Each row has a name. Each question is about the rows just above it.

<102>: [ 96 136 105 137 168 140 151 106 146  56 122  90]
<109>: [117 138 110 169  82 167 143 142 100 121 122 168]
<116>: [ 96  97 105 137 168 140 151 106 146 103 140 153]
Which entry of <109> is missing from [169 142 167 100 138 143 122  82 110 117 121]? -> [168]
Shuffled <109> with one entry gone: [143 167 142 168 110 121 117  82 169 100 138], missing -> [122]
Which entry of <116> is missing from [140 103 137 146 105 168  97 140 106 153 151]? -> [96]
Shuffled <102> with one entry gone: [151 105 146 122 106 140  90  96 168 136  56], missing -> [137]

<38>: [146 168 134 189 134 179 179 141 189 131 141 198 201 145 191 196 149 131
 163 140 152 145 176]
<178>: [110 111 127  72 116  72 109 121  90 113 159  73  66 138  73  62 112 143
  95 115 122 122  94]
<144>: [101  88  96 124  97 131  85 101 129 102  45 118 138  87 129 144  93  83
 118  94  94 102 115]
<152>: [138 145 141 145 136 142 142 139 131 138 149 142 139 130 133 135 142 135
 138 140 134 134 137]
<43>: [175 141 164 151 178 159 126 160 118 180 133 141 145 138 150 145 162 152
 160 166 152 150 151]
<167>: [115 137 114 148 106 149 149 121 175 105 118 157 161 131 153 166 121 117
 136 113 128 130 144]
<99>: [ 99  96 133  67 123  82  91 128 100 121 134  64  67 136  76  77 112 144
 105 113 122 129  95]
<147>: [144 123 147 107 153 122 115 143 105 151 146 104  96 134 107 109 144 146
 132 142 136 138 118]
Shuffled <167> with one entry gone: [144 105 136 130 114 117 128 153 121 131 161 157 166 137 118 149 113 115
 106 175 121 149], missing -> [148]
Which entry of <99> is missing from [105 136  67 122  76 121  91 129 123 112 113  77 128 134  95 144  96  64
  99 133  67  82]? -> [100]
Shuffled <167> with one entry gone: [149 149 161 128 106 157 144 166 175 113 118 121 130 121 117 115 131 153
 114 137 148 136], missing -> [105]

<158>: [124  96 127 125  94 113 127 127 111 111 134 185 126 113 127 114 141 112
 181  46 128 114 125 124  96 143 114 114 112 113  94]
<120>: [120 120 123 119 115 109 126 128 108 121 119 131 127 109 127 110 119 109
 131 106 128 114 125 123 120 124 110 110 108 109 121]
<52>: [127 182 117 117 112 110 127 127 108 128  76 140 127 110 128 110 123 109
 143 108 128 123 123 120 184  67 111 110 108 110 186]
<58>: [127 164 119 121  97 113 128 127 110 149  86 180 126 112 128 113 139 111
 180  63 128 123 123 121 165  81 114 113 110 113 166]
<42>: [125 169 117 114 132 106 126 128 105 100  86  87 127 106 127 106 128 107
  91  80 128 119 123 120 171  81 107 106 105 106 174]
<32>: [121 123 121 115 141 105 125 129 105  87 118  66 128 105 127 105  93 106
  67 177 129 111 123 123 124 123 106 105 105 105 126]
<8>: [125 119 124 121 105 111 127 127 109 135 119 158 127 111 127 112 130 110
 157  78 128 116 125 123 120 123 112 112 110 111 119]
<5>: [123 131 122 111 122 108 126 128 107 112 113 114 127 108 127 108 112 109
 115 127 128 115 124 123 132 115 109 109 107 108 133]
Whose row is [121 123 121 115 141 105 125 129 105  87 118  66 128 105 127 105  93 106
  67 177 129 111 123 123 124 123 106 105 105 105 126]? -> <32>
Which entry of <42> is missing from [105 106  86 105 114 106 127  91 128 125 106 123 107 127  87 100 128 106
 120 106 128 107 119 117 174 126 171 169 132  80]? -> [81]
Which entry of <58> is missing from [113 127 121  86 180 128 114 113 119 123 110 164 126 165  63 123 113 128
 180 121  81 166 128 112  97 110 111 113 127 149]? -> [139]
Shuffled <32> with one entry gone: [124  66 126  67 123 177 123 105  87 127 128 141 105 106 106 118 105 105
 121 121 105 115 111 123 129 105 129  93 123 105], missing -> [125]
Whose row is [124  96 127 125  94 113 127 127 111 111 134 185 126 113 127 114 141 112
 181  46 128 114 125 124  96 143 114 114 112 113  94]? -> <158>

<145>: [105 118 112 168 113]
<46>: [123 124 112 147 113]
<63>: [ 63 129 135 146  62]
<47>: [105 118 152 130 106]
<20>: [105 118 135 130 106]
Shuffled <47> with one entry gone: [105 130 118 152], missing -> [106]
<63> without one entry, shuffled: [ 62 135 146 129]. Gone: -> [63]
Shuffled <46> with one entry gone: [113 147 112 123], missing -> [124]
Shuffled <46> with one entry gone: [124 113 147 123], missing -> [112]

